One turn or mirror swaps these rows in pairs. Which row does each one swap with?
The rows were stretched afterwards, more along some directions than others.
q430: [ -6  16  11  -1  16  -2   8 -12   2  18   5   5  30  17 -19  -3 -16 -13
  -5  13  11]
q937: [-10  10   1  -9  -3 -12   9 -12   1  -4   5  -4  14  -1 -13   9  -3  -7
 -20  -3  -3]
q301: [  7  -4  -7  23 -10   3   5  11  -1  -6  19 -22   4  -4  13   8   7  -5
 -13  19  -8]
q482: [  2  -5   3   8  11  15  -6   9  -3   7   8 -12  34   5  -3  11  -2 -11
 -12  12   0]
q104: [ -9  14  -9   5   9   3  -6   2  -8  13   9   3  10   1   8 -23   5 -13
   9   6  10]
q713: [ 12 -12   8   1  33  -5  10   7 -10  16  -3  -2  20  -1  18   9   0   5
  -4  -3  15]
q535: [  1   4   3  -1  25   5   4  -7   3  15 -15   5  -5  23 -11   3 -11   2
  12  24   7]
q497: [-19  16 -12  11   2   1  -9 -11   5 -16  -3   5   9  16  -5  -2 -14 -11
   2  21  -8]
q833: [-17  18  18  -4  18 -15  15  20  -2   0   2  -5  21  10  -9   6  -7  -3
  16  21   5]
q697: [  4  -3   0   9   2  -8  12   3  15  -5  16 -21 -13  -8 -20  -1  17  -9
  12   8  -3]
q279: [ 25  -2  -5  26   9  -4  -1  -1  -1  18  -8   3  18  18 -13 -15 -12 -20
  -5   9   8]
q906: [-15  20   0   6 -13 -13 -11   2   8 -11   1   7   3 -11  -8   1  -4 -22
  -3  11  -5]
q856: [ 11   1   8   9  17  13   0   8   9  -2   9 -20  -2 -10 -12   5  30  -6
  12  14   4]
q929: [ -3  27  -3  12 -12 -16 -18  -6   9  -4   7   9  -3  -6 -21  -9 -11 -26
  10  17  -9]
q422: [ 10 -14   1   8  28  -1  19   1  -6  16  -6 -10  11  -6  10   5   7  -4
  -5   5  19]
q789: [ -6   7   3  -2  22  -3  -1 -18  13  17  -8  23  -5  18 -19  -5 -11  -3
  12  21  18]
q415: [ 17   0  14  21   6 -15  -3  29  -6  -3  21 -10   5 -20 -12   2  -4 -14
  24  11  -3]
q429: [ -4   4  -8  -4  -9  -7  -4  13 -14 -12  10 -22  20 -12  -2   8  -4 -20
 -11   3  -5]
q631: [ 14 -24  -1  23   8  12  21  21   1 -12   9 -22   0  12   0  11  17   9
   3   8   4]
q148: [  0  -9   5  13  14   7   2   8  11  -4 -10   8  14  17   8   4  12   4
  -4  14  12]
q762: [  4  11 -24   1 -13 -21  -1  -6  12   0   4   8   3   4 -15 -17   0 -16
  -5  24  -2]
q849: [-24  11 -15 -14  -3  -7   9  -8 -18  -9  10  13   3   7   8  -5  -4   1
  -1 -13  -3]
q597: [-18  10  10  -7  12   2 -14   4  -1   7  -4   6  14  15 -22  -3 -29 -10
   3  -9   3]
q570: [ -4   6 -15  15  -5 -19 -18 -12   8  -2  -4  28  -1   3  -9 -19 -14 -16
  -4   7  -6]
q902: [ -8   8 -10  -2  -8  10   9  12  -4 -13 -14 -22  23   3  12   2   5 -20
  -8  15  -6]
q853: [  0   7  14  -3  21  -6  -5   8   3  22   9 -10  10 -19  -6   6   1 -13
   9   4  11]
q64: [-17  -3 -11   6  23   3  -8  -2 -15  22 -10  -2   8  17   8 -15 -18 -19
   2   1   3]
q702: [ 12  -8   2  13  23   5   7   1  10   7  -4 -13   6  -8   8   1  21 -13
  -5  -4  10]
q730: [  0   6 -19   7   9  -8  20  -6  -7  10  -5  -2   5  18   5 -14  -8 -14
  15  14  -3]
q465: [ -6  12  -5   4   1   5  -7  18 -19  -2   2 -19  24 -11   6   3  12 -22
 -17   3   9]
q517: [-21   0  -4   2   0  15  -4  -1   0   9 -13  -8  19  20  15 -10 -23 -23
  -9  16  -6]
q143: [ -6  18   4   0  15  -8 -12   9   2  14   7 -11  20 -10  -6  -4  -2 -21
   6   7  -6]
q958: [ -3   3 -17  -8   5  -4  -3   9   2  -6   6  -3  -1  -3 -13  -4   1  -7
 -23   4   7]
q284: [  4   1   3  11   9 -12   7  -5  -3  13   2  16  16   9  -7   4 -25  -5
 -11  13  10]
q65: [  3   6   0  -7  -1   4  11   1   1 -12  -3  -8  -3 -10   5  19   1  -2
 -11   7  -5]
q975: [ -8   6   7   8  25 -16  -9  -8  12  14  -9   5  -5  10 -18  -4 -26 -10
  18  13  15]
q231: [-12   9  19  -7   6  -3  -3   8   9 -10  13 -10  18   0 -23  11  14 -11
   0  13  14]
q270: [ -1  -1 -11  12  10  -4   0   8 -10   0  12 -31  -9  -9  -4   5   6 -12
  -8   2  -1]
q303: [ -8  -4  13   0   8 -22  -6   1   5   2 -17 -24  -2   8 -10   8 -17 -21
   5   8   8]
q784: [ 11   8  10  -8  12  -8   9   6   5  12   8 -20  -1 -16 -12   1  14 -14
  11  15   7]
q847: [-12   3  10  -4  13  -8 -10  12  10 -15 -16 -21   3  -5   2  10  10 -14
   2  -2   5]
q389: [  2  -6  -5  11   8 -14  -8   8   4   8 -24  -3 -12  -2   3   6  -4 -14
   5  14   6]
q826: [ -8   6 -11  -1  14 -11  13 -14   8  13  -4  14 -11  15  -9 -17 -14  -6
  16  18  -2]
q651: [ 19 -13 -12  22   1   3  14  15 -11   2  -2  -7  25  12  17   1   2  -3
  -5  19   3]
q564: [  6   2   2   0  27 -10   5   4  -8  24   8  -1  21 -18  22 -10  14 -15
  -2  10  12]
q391: [ -2  10  -1 -13   5   0  -2   5  -9  18  -2 -22   2   3 -12   2 -22 -16
  -8   7   8]
q92: [ -4  24  -6   6   2 -11  -4   5  -1 -13  24   7  -5 -13 -15   1   3   6
   1   0  -3]
q473: [-23  16 -14 -19  14  -9   4  -8  -4   5  -8  10  11   1  -9 -15   9 -15
 -22  -3  19]
q4: [-14  12 -13 -17  -5  -6  17 -23  -2   2   5   1  23   8  -8 -19  -8 -20
   1   2  -1]
q353: [ 10   3 -22   2  -8 -29  -4  -8 -22   5   3  18 -20  -9  -8  -1 -16  -7
  -8  -8   2]
q821: [  1   5   7   1  20 -12   6  -4   7  16  -7   4   1  14  -8 -13  -3  -9
  22  21  13]
q940: [-10   9 -18  -4   2   9  16   9  -3 -10  -8  -2  -9   3  12   0   3  -2
   3  17 -12]
q634: [ -5   2  -1   5  15  -9   9 -12  10   1 -26  -5 -10  20   0   9 -11  -7
   1   4   5]
q35: [  5  13   2  -6  11  -2   1  -8  12   7   9   1 -13 -15 -21   7   9  -7
   3  17   9]
q458: [ -2  23  -7 -13  12 -13  -2 -10  -8  12   7  34   4  -2  -4  -5 -21  -6
   2  26   5]
q446: [  5  -1  -9  10   8   1  16   8   7  -1   3 -34   9   3 -10  -7  15 -23
   5   9   2]
q18: [-15   7 -15  -1  11  -7   1   4 -13   3  -1  12  34  15  12 -12  -9 -10
  -8  15   7]
q806: [ -8   4   9  17  19 -12  -4  -8   5   1   2 -12  13  18 -21  -6 -23 -14
  18   0   3]
q583: [-12  35  -7  -3 -13  -7  10 -10  -2 -10  -6 -10   9   2  -6  -4   7 -22
  -1   3 -10]
q837: [  3   6 -13   6   8  -5  -6   6 -30  18 -13   9  18  12   9  -1 -28 -14
 -14  12  10]

q279 swaps with q583
q697 swaps with q826
q564 swaps with q303
q597 swaps with q92
q631 swaps with q940
q789 swaps with q35
q651 swaps with q902

